In the rows, zero is written as 128.
One turn moves every row onto another: examples first, then more rows asked
Gonup: 145 115 120 114 150 133 104 113 119 124 130 117 127 147 96 154 131 107 123 126 99 134 107 106 130 111 135 117
lepab: 89 128 124 120 129 120 118 122 98 125 138 119 141 108 94 146 121 101 126 122 115 124 127 121 146 120 157 137
Gugu: 134 119 116 108 161 125 111 131 120 139 121 120 124 128 100 148 142 97 113 116 111 138 112 112 124 108 135 120
duvad: 126 128 118 115 121 112 140 94 118 125 160 109 155 129 130 131 142 138 127 109 116 121 108 119 135 122 130 123
lin: 112 137 125 111 131 122 149 117 111 153 120 107 130 132 138 130 153 131 117 136 108 139 112 125 131 140 122 129
kabor: 120 102 153 129 114 150 123 122 93 143 131 136 114 117 89 140 145 124 131 127 108 125 110 115 117 127 135 140
kaz: 136 126 116 117 156 130 114 119 128 125 124 116 132 129 92 135 119 107 107 119 111 126 113 95 120 118 140 110
num: 115 138 133 123 154 141 117 114 119 138 127 108 127 127 80 143 113 104 105 123 108 139 110 100 128 125 139 117
Buzir: 125 102 152 136 112 139 126 114 102 142 144 141 124 113 84 140 144 127 138 116 110 120 105 121 118 116 136 133
pof: 117 131 112 112 127 106 139 110 114 131 148 111 155 116 136 130 148 132 123 107 125 116 118 124 135 118 133 124
Pufo: 114 133 125 113 123 126 142 125 107 142 126 103 131 142 143 138 149 130 126 145 100 128 117 121 138 137 123 127
Diz: 121 108 150 140 119 134 135 120 104 146 141 141 124 102 86 133 140 122 129 106 114 120 112 117 114 121 138 134
Zam: 120 130 112 108 137 114 147 103 114 137 134 107 140 127 145 136 161 129 120 130 116 129 108 130 133 126 126 130
figad: 123 134 115 112 132 120 148 91 121 130 139 104 146 129 137 127 147 138 117 134 117 123 102 120 129 129 126 121
Bizen: 118 130 129 120 145 145 107 111 114 125 125 109 127 139 81 146 112 111 112 138 103 129 109 100 134 124 142 116
Ruf: 100 129 143 120 128 132 123 96 114 136 161 111 146 116 78 143 118 108 129 115 112 141 101 120 135 115 141 128
Ruzol: 122 102 144 134 113 138 126 110 102 135 133 145 124 109 83 130 140 133 130 123 115 112 108 118 116 121 142 133
gezo: 107 125 124 111 153 136 112 139 108 140 122 114 117 130 94 154 132 93 110 130 106 136 118 110 136 118 140 127
Suno: 128 135 123 119 130 121 145 95 118 132 151 98 147 137 140 141 148 132 129 129 108 127 103 121 134 126 121 122
radu: 126 122 113 112 119 111 134 98 111 120 154 113 151 134 135 136 148 138 130 116 114 117 113 123 141 121 133 128
tero: 121 112 157 137 114 152 125 119 98 141 134 130 122 110 84 133 132 128 127 124 111 119 111 107 113 129 136 131
Rupel: 93 106 122 97 127 127 123 98 106 126 144 130 128 126 85 138 137 109 121 133 113 141 101 125 139 120 149 146
nif: 124 120 112 105 124 108 135 99 110 129 149 117 147 130 136 137 158 135 128 113 118 126 110 131 139 118 131 133
fufip: 139 113 115 108 153 129 103 126 115 129 121 120 123 141 102 155 141 101 120 126 104 134 112 113 131 108 137 121
rofis: 117 113 154 135 119 149 128 122 98 146 128 133 121 103 85 130 136 125 122 121 117 121 113 109 111 129 137 133
Linet: 121 128 116 111 128 106 138 107 111 136 152 112 151 122 137 138 156 130 128 104 121 126 114 131 138 116 129 129
Vute: 108 130 124 112 159 136 119 125 116 142 117 116 119 122 86 140 125 99 99 124 113 140 113 106 128 124 141 124
kodog: 120 137 135 116 121 132 142 112 115 147 137 97 136 147 135 139 145 134 130 142 98 135 105 120 134 135 116 121
bibub: 120 129 113 110 126 110 142 97 120 129 151 113 155 120 129 123 145 138 119 109 125 119 110 120 131 122 132 123
mak: 117 120 131 109 149 142 108 125 109 140 131 111 116 143 89 161 136 97 118 132 99 145 106 114 137 114 133 127
Vina: 121 142 121 120 139 114 149 107 117 142 143 98 148 121 143 139 152 126 123 119 116 129 111 126 131 125 122 123
gigeg: 122 131 113 115 129 117 141 107 109 126 140 102 143 135 148 143 153 130 129 136 108 118 113 124 140 126 127 126
led: 114 148 128 121 125 128 142 114 115 143 120 98 143 130 134 127 134 140 120 142 110 122 116 116 132 140 126 115
Fofo: 118 142 114 120 133 116 146 107 117 129 137 99 151 122 143 132 143 132 120 130 117 114 116 118 133 128 129 118
Zigo: 118 138 130 111 123 133 143 102 119 145 126 101 138 140 129 125 141 143 120 147 108 131 102 119 129 138 121 118
revid: 118 107 154 133 117 147 124 131 91 147 130 134 115 110 92 142 145 119 130 121 110 125 115 116 117 126 135 139
demim: 114 111 151 134 119 146 126 131 93 147 124 134 118 103 90 135 140 121 124 121 115 120 118 113 115 128 138 137
lotep: 90 122 124 105 134 125 124 95 112 132 133 127 138 106 80 127 126 113 112 126 126 136 105 124 133 121 153 137
Zoviz: 121 109 146 144 113 135 128 121 100 135 137 140 127 105 87 133 133 127 133 115 112 108 118 113 118 123 143 130
Siten: 121 105 153 133 111 152 122 120 94 137 132 133 118 117 87 136 137 128 130 130 108 118 111 109 116 128 137 135
feret: 94 118 126 115 118 131 114 112 103 114 152 116 142 125 89 145 117 108 132 136 107 118 115 114 146 117 153 132
Gatuk: 144 120 120 116 152 134 111 106 127 123 129 117 129 141 89 141 123 112 113 123 105 132 104 99 123 117 137 112
Lim: 119 101 145 136 111 136 124 130 97 138 141 141 123 110 92 141 144 122 138 119 110 110 116 119 121 116 140 134
dusar: 116 150 134 124 132 124 148 117 114 155 125 98 139 127 136 133 141 131 120 128 108 136 116 121 131 139 121 120
lepir: 133 128 118 116 161 126 115 132 125 136 125 115 131 123 97 142 128 98 109 111 112 132 116 103 121 112 137 112
fov: 119 118 128 107 145 146 106 109 112 130 125 115 118 147 83 151 128 109 114 143 102 139 100 109 135 118 138 124
bigu: 98 123 138 118 133 123 126 109 104 141 157 117 134 118 88 154 132 97 131 109 107 151 109 128 142 117 142 143
Tunu: 116 99 141 130 117 133 131 125 101 141 134 147 119 105 89 131 148 123 128 117 116 115 113 120 116 120 141 138

tero turns into -> Siten
Gugu turns into -> lepir
Lim turns into -> Tunu
Now find these:
lepab turns into -> lotep
pof turns into -> bibub
Suno turns into -> gigeg
led turns into -> Zigo
Bizen turns into -> fov

